128 stands for zero in the data rows.
Here are some points:
[146 138 146 130 105 129 120 163  81 131 114 119 103 139  92 186 146 139
 108 159  48  77 106 128 115 115 131 115  70  62 160 130]
[159 117 127 127 165 153 205 230 215 146 153 134 146 128 255  72 169 119
 125 130 105 133  44 135 142 197 128 106 121 122 128 129]
[123 143 122 127  73  97  66   1  25 109 109 131 102 130   0 190  75 141
 128 135 171 109 229 131  99  55 121 147 121 136 127 127]
[152 149 141 164 104 157 117  50 104  77 148 139 143  94 107 137 167 151
  53 158 184 109 171 137 148  98 116 123  98 164 130 127]
[151  85 130 126 219 173 206 255 254 171 130 131 156 133 255  49 188 113
 144 113  27 163  15 124 157 214 143  76 133 109 132 128]
[114 220 147  81 143 108 201 148 126  95 127 133 123 157 120 161 147  96
 136 130  97 132 223  93 124  77 192 110 131 132  66 122]
[133  98 124 108 194 148 173 255 206 172 103 129 147 164 229  67 160 103
 164 111  23 165  56 113 141 187 136  88 147 100 127 125]
[179  60 102 110  61 175 151 102 125 108 129 120 135 110 133  67 143 203
  99 149 158 127  86  99  99 163   1  62 108  73 166 130]
[ 69 148 158 160 204 115 128  92 167 140   0 117 196 125 162 167  49 107
 129  71 114 123 131 128 135 120  99  28 152 140 255 129]
[131 130 112 148 167 123 126  71 145 151 142 181 149 164 134  45  80 100
 170  82 184 168 142 153 148 152 117 151 181 244  76 112]
[137 139 166 172 114 180 126  78 119  66 142 127 142 107 134 127 170 141
  62 136 158 119 163 133 175 124 128 119 111 156 128 133]
[232 120  63  93  91 145 136 148  79 140 229 146  78 133  59  70 222 164
 110 202 131 152 135 134 108 129  99 214  85 127   0 125]
[ 56 145 254 156 110 177 134 104 147   8  93 122 135 132 227 182  91 102
 135  60 130 109 128 133 171 132 176  70 205 135 164 138]
[142  94 125 115 192 152 173 255 215 171 103 129 149 161 232  70 164 100
 167 109  16 169  48 112 144 190 136  80 146 101 127 126]
[114 183 141 104 149  98 150 155 114 121 131 146 134 147 122 175 130 109
 137 134 103 115 183 127 129 112 177 135 139 145 100 135]
[122 138  75  49 115 122 136 111 194 122 155 102 142  59 147 107 103 136
 134 125 203 199 132  78 122 132 128 129 220 109 115 129]
[186 163 128 147 154 162 138  95 139 109  68 137 142 129  94 142 113 124
 117 123  90 178 139 130 128 124 102  65 141 146 168 127]
[163  48 103 179 113 144  61 110 126 168 129 135 134  99 118 104 111 168
 122 135 159 122  41 157 120 166  69 131 128 116 169 131]
[108 144  60  15 110 122 133 109 218 133 173  95 155  20 154 100  97 130
 139 123 237 232 139  59 127 127 129 124 255  99 111 131]
[ 78 136 217 149 115 162 132 112 142  41  96 125 134 128 197 169  94 108
 134  83 129 116 131 127 155 123 162  86 179 132 155 130]
[124 140 122 129  78 101  72  17  37 111 113 130 101 132   0 182  85 138
 128 135 165 113 217 129 100  63 124 144 120 135 127 128]
[121 138 123 130  96 111  65  34  44 115 101 135 111 125   0 182  86 135
 130 127 156 112 212 129 101  70 119 145 125 131 129 127]
[ 65 141 238 153 110 174 135 117 146  14  95 120 140 127 217 180  94  96
 128  63 127 116 136 135 164 126 178  76 193 136 163 125]
[203 120  41 114 131 112 131 143  94 190 171 142 111 125  56  67 190 166
 116 194 113 146 131 130 107 133  78 173  74 122  66 127]
[121 138  77  68 134 130 140  82 194 137 164 112 158  68 166  76  93 126
 150 107 248 217 138  88 130 132 129 117 220 145 104 127]
Here are 16 more points, each followed by its number:
[151 105 113  95  67 161 160 127 123  92 126 108 122 104 145 113 163 183
  92 153 148 127 112  79  94 129  44  67 108  49 144 127] 0
[166  37  99 180 116 143  56 106 118 173 125 125 130  92 122  95 115 157
 120 136 169 131  20 166 116 178  32 140 111 117 175 131] 1
[136 120 121 101 148 131 139 205 158 161 100 130 118 155 150 112 124 111
 164 114  71 128  81 134 128 147 125 116 160 113 124 123] 2
[114 139  78  62 137 117 127  84 201 131 182 119 163  62 173  79  80 132
 151 107 255 212 144  87 120 143 117 131 236 146  92 134] 3
[107 152  60   7 106 116 137 103 226 129 174  87 156  15 153  91 100 129
 140 123 251 242 137  51 122 128 117 122 255  89 107 142] 4
[129 137 124 130 109 109  79  24  44 113 110 121 107 132   0 168  90 137
 132 140 145 124 222 130 111  65 129 143 137 134 135 129] 5
[124 143 130 147 167 106 108 123 125 154 129 145 123 147 112 138 103  94
 157 109 119 129 138 163 144 124 189 159 142 183 110 126] 6
[ 65 139 236 152 110 172 130 111 143  20  94 122 135 126 214 176  92 103
 133  71 129 112 129 129 163 127 172  77 190 133 160 131] 7
[153 120 124 126 158 149 193 221 212 141 155 130 149 131 249  79 172 128
 125 130 103 137  43 127 143 185 125 108 126 120 127 128] 8
[ 81  96 116 177 122 113  63 118 125 183 128 112 114 109 115 147 106 146
 120 135 151 117  70 150 114 156 110 204 102 130 166 126] 9
[149 106 124 121 192 159 185 255 220 160 127 131 153 136 251  62 176 114
 140 121  55 153  40 123 152 196 129  89 135 110 126 129] 10
[195 125  89 115 101 135 130 132  92 139 189 140 100 138  69 100 184 154
 116 181 136 141 120 130 124 132 115 176 102 125  29 130] 11
[119 192 134 113 154 114 150 143 124 124 131 145 117 141 122 163 137  97
 134 126 105 117 174 126 126  97 180 139 134 142 107 124] 12
[111 192 139 116 149 104 148 144 126 120 128 132 124 144 120 171 137  91
 139 126 100 127 180 121 131  90 193 139 130 141  92 126] 13
[100 138 201 155 113 181 132 106 129  37 110 126 134 129 178 147 136 121
 109 100 135 121 134 129 169 126 150  99 159 138 135 131] 14
[110 191 139 115 148 106 150 144 124 121 130 132 121 144 120 171 138  92
 137 126 102 126 181 122 130  92 190 139 129 138  92 128] 15
Which two of these numbered points are nearest to each point below by angle, seen from the average point of the first points? Their numbers follow each, nearest first.
[124 190 137  95 136 113 177 139 126 102 127 134 121 148 124 147 147 102
 135 128 104 124 196 100 125  90 170 113 132 131  87 124] > 15 13
[188 168 134  70 121 147 190 137 133  90 136 146 112 153 129 109 146 124
 126 130 105 134 191 100 128 107 145  49 142 128  87 122] > 12 15
[155  54 108 163 112 142  72 104 123 163 127 128 131 107 118 100 106 162
 124 135 152 128  47 162 119 165  68 135 117 123 177 126] > 1 9
[179  39  85 150  98 155  95  96 127 155 128 121 128 113 120  69 112 182
 109 134 158 119  45 134 117 170  33 101 114  97 172 129] > 1 0
[121 203 138  85 140 114 188 145 126  96 127 132 124 153 121 153 147 100
 132 127 101 128 210  97 127  84 184 113 131 127  77 128] > 15 13
[ 76  95 121 169 130 111  63 119 112 176 137 108 125 105 115 150 120 137
 136 133 147 117  57 163 117 152 102 208 101 134 170 127] > 9 1
[114 218 137  82 141 112 203 146 125  91 124 132 124 165 124 162 152  99
 133 121  90 126 232  94 127  77 194 111 128 125  72 135] > 15 13
[150  57 103 153 109 135  79 110 124 159 133 128 130 107 125 100 107 157
 123 132 148 128  62 153 120 158  77 133 117 131 167 127] > 1 9
[167 104 111  90  55 154 168 131 128  86 127 114 129  95 137 112 168 186
  90 174 138 122 121  80  86 135  23  57 102  34 149 122] > 0 1
[ 44 132 190 157 151 106 132 113 170 123  48 117 158 124 189 181  47 100
 146  52 131 108 123 126 144 137 152  44 162 127 255 121] > 7 14
[ 63  67 119 195 119 107  41 119 112 191 138  98 131  98 111 155 102 142
 127 137 156 117  37 168 124 161 100 237  97 140 180 126] > 9 1
[151 115 160 170 123 132 124 156  72 123  96 144  99 180  87 173 153 131
 111 141  35  62 120 155 120 120 128 128  46 109 154 132] > 12 9
[158  95 113  84  49 118 134 161  96 135 255 136  60 134 124  96 177 142
 146 157 140  98 125 128 120 124 167 187 113 112   0 125] > 11 15
[119 141 195 169 117 196 127  96 125  34 125 130 136 117 158 140 165 127
  77 116 137 119 152 130 191 126 137 110 138 152 130 134] > 14 7
[129 132 100 120 147 128 135  68 161 139 156 150 153 125 155  57  93 126
 158  98 219 187 146 125 133 145 121 128 191 209  77 119] > 3 4
[ 20  98 117 149 124  61  85 148 112 182 129  93 125 124 130 125 124 127
 132 132 166  92  93 131 116 129 129 234  84 132 161 143] > 9 1
[ 94 224 146 107 164  91 162 153 126 108 130 133 121 155 117 192 140  75
 143 125  85 132 206 120 131  74 221 150 134 147  76 127] > 13 15
[121 106  92  67 153  89 143 230 151 194  86 128 106 182 142 120  86  99
 228 108  50 148  76 116  82 144 132 115 169  80 126 121] > 2 10
[ 10  99 120 154 125  73  88 138 101 171 155 106 127 125 131 131 117 131
 135 132 180  96  87 130 116 137 123 247  74 128 164 133] > 9 1
[139 114  73  72 134  71 137 176 130 204 116 134 108 153 110 123  78 121
 203 129  95 135  97 123  62 129 124 129 138  95 121 122] > 2 6
